One turn moves every row onto another: examples first, then more rows asked:
K_909: |   9 |  17 |  14 |  11 |  -7 |  20 | -20 |  26 | -33 |  -8 |  -9 |  47 |   7 | -51 | -23 |  60 |  -7 |  13 |  -3 |  13 |  16 |  13 |  -8 |  36 |
K_255: |  26 |  -8 |  14 | -14 | -23 |  24 | -32 |  20 |  22 | -31 | -20 |  31 |   4 | -17 |  -9 | -13 |   9 |   5 | -17 |  62 |  21 |   8 | -25 |   7 |
K_249: |  -4 |  -9 |   6 | -29 |  -2 |  -1 | -12 |  23 |  66 |   3 |  -7 | -27 | -10 |   2 |   0 |  21 |  16 | -21 | -18 |  23 |  13 |  17 | -27 |  36 |
K_879: |  10 |   8 |  13 | -11 | -42 |  36 | -14 |  11 |  21 | -34 | -15 | -32 |  -2 |  -1 | -14 |  30 |   5 |  29 | -32 | -58 |   6 | -14 | -34 |  26 |
K_659: | -21 |  27 |  -3 | -20 | -26 | -19 |  21 |   2 | -49 | -25 | -23 |  11 | -16 |  22 | -25 |  14 |  11 | -15 | -25 | -20 |  21 |  15 | -15 |  19 |
K_157: | -34 | -11 |  21 |  -7 | -25 | -48 | -17 |  28 |   5 | -42 | -29 |  25 |   0 |  -6 | -19 | -42 |  -5 |  18 |   3 | -19 |  17 | -19 |  -9 |  32 |
K_426: | -19 | -31 |   5 | -21 | -22 |  24 | -35 |   7 |  63 |  -2 |  -9 | -16 | -26 |  -9 |  -8 |  16 |  14 |  -7 | -19 | -48 |  16 |   8 |  -4 |  42 |
K_593: |  22 | -24 |  15 | -20 | -39 |  28 | -26 |   5 |   6 | -23 | -42 |   4 |   2 | -16 | -22 | -10 |  17 | -11 | -25 |  55 |   8 |   3 | -33 |   5 |
K_522: |  29 |   3 |   6 |   3 | -16 | -48 | -30 |  15 | -54 |   0 |  -8 |   3 |  -3 |  10 | -21 |   5 |  -8 |  22 | -17 | -16 |  21 |  -4 |  15 |  30 |
K_597: | -40 | -24 |  24 |  -8 | -29 | -43 | -23 |  29 | -10 | -41 | -33 |  17 |   4 | -17 | -22 | -37 |  -1 |  19 |   6 | -22 |  19 | -28 | -23 |  32 |
K_640: | -57 |  -2 |  25 |  -7 |   5 |  -1 | -54 |  25 |   4 |  14 |   4 |   8 | -34 | -38 | -23 |  28 |  -1 |   3 |  -7 |  30 |  36 |  -2 |  13 |   1 |
K_29: | -33 |   7 |   9 | -15 | -19 |  -8 |  -4 |  14 | -77 | -28 | -14 |  16 |  -4 | -14 | -19 |  28 |  12 |  -1 | -17 | -31 |  42 |  -1 | -45 |  22 |
K_95: | -18 | -38 |  16 | -31 | -10 |  10 | -28 |  23 |  31 |   5 | -16 | -46 |  -3 | -28 |  -7 |  33 |  24 | -24 | -18 |  10 |  19 |  -1 | -60 |  33 |
K_884: | -52 |   5 |  18 | -12 |  -3 |  -3 | -37 |  11 |  14 |  17 | -11 |  -5 | -43 | -15 | -32 |  21 |  -1 | -11 | -15 |  32 |  19 |   7 |  28 |  -1 |
K_14: | -14 | -19 |  18 | -21 |  11 |   5 | -38 |  43 |  51 |  -5 |  13 |  -6 |   3 | -31 |  12 |  30 |  13 |   0 |  -7 |  18 |  38 |   3 | -50 |  37 |
K_486: | -37 | -19 |  20 | -12 | -34 | -46 | -14 |  21 |  -3 | -38 | -41 |   9 |  -1 |  -4 | -27 | -42 |   0 |  11 |   1 | -20 |   9 | -23 | -13 |  30 |
K_891: |   7 |   9 |  16 |  -5 | -31 |  38 | -27 |  24 |  20 | -40 |  -1 | -15 |   4 | -17 |  -6 |  34 |   0 |  43 | -25 | -59 |  22 | -16 | -40 |  29 |
K_452: |  23 |  -4 |  10 |   5 | -14 | -45 | -40 |  20 | -62 |  -3 |  -3 |   7 |   2 |  -3 | -18 |  10 |  -7 |  28 | -12 | -18 |  28 |  -9 |   5 |  31 |
K_638: |  22 |  -9 |  11 |   0 | -20 | -44 | -34 |  13 | -67 |   1 | -14 |  -6 |   0 |   1 | -24 |   8 |  -6 |  21 | -16 | -20 |  20 |  -9 |   4 |  30 |
K_425: |  16 | -29 |  21 | -15 | -29 |  32 | -45 |  21 |  -5 | -29 | -26 |  20 |  11 | -39 | -14 |  -4 |  16 |   5 | -16 |  53 |  25 |  -5 | -48 |   7 |
K_650: |  16 |  22 |  11 |  -6 | -34 |  32 | -13 |  18 |  39 | -39 |  -3 | -14 |  -3 |   3 |  -5 |  25 |  -2 |  39 | -27 | -53 |  13 |  -7 | -23 |  26 |
K_946: | -27 | -47 |  12 | -20 | -18 |  28 | -48 |  13 |  47 |  -2 |  -4 | -15 | -21 | -27 |  -6 |  24 |  16 |  -2 | -13 | -53 |  26 |  -3 | -23 |  44 |
K_147: | -20 | -29 |   7 | -16 | -10 |  24 | -45 |  20 |  67 |  -7 |   9 |   3 | -21 | -19 |   2 |  20 |  11 |   6 | -12 | -47 |  31 |   5 |  -8 |  45 |
K_370: |  18 |  29 |   3 |   3 | -19 |  11 |   3 |   6 | -15 |  -2 | -28 |  30 |  -4 | -17 | -33 |  50 |  -4 |  -8 | -15 |  19 |  -9 |  26 |  17 |  32 |
K_668: | -21 |  38 |   1 |  -8 |  -5 | -19 |   2 |  25 | -41 | -36 |   4 |  48 | -10 |   4 |  -6 |  18 |   1 |   9 | -12 | -16 |  45 |  14 | -18 |  24 |
K_753: |   4 |  -3 |  14 |  -1 | -28 |  23 |  -9 |   6 | -52 |   2 | -40 |   7 |   3 | -44 | -40 |  61 |   4 | -10 | -13 |   6 |  -4 |   8 | -16 |  32 |
K_279: | -61 | -17 |  25 | -15 |  -8 |   3 | -46 |  11 | -11 |  20 | -16 | -17 | -36 | -35 | -36 |  29 |   5 | -11 | -15 |  23 |  23 |  -6 |   6 |   0 |

K_659 goes to K_29
K_597 goes to K_157
K_650 goes to K_879
And these:
K_426 goes to K_946
K_593 goes to K_425
K_753 goes to K_909
K_279 goes to K_640
K_452 goes to K_522
K_95 goes to K_14

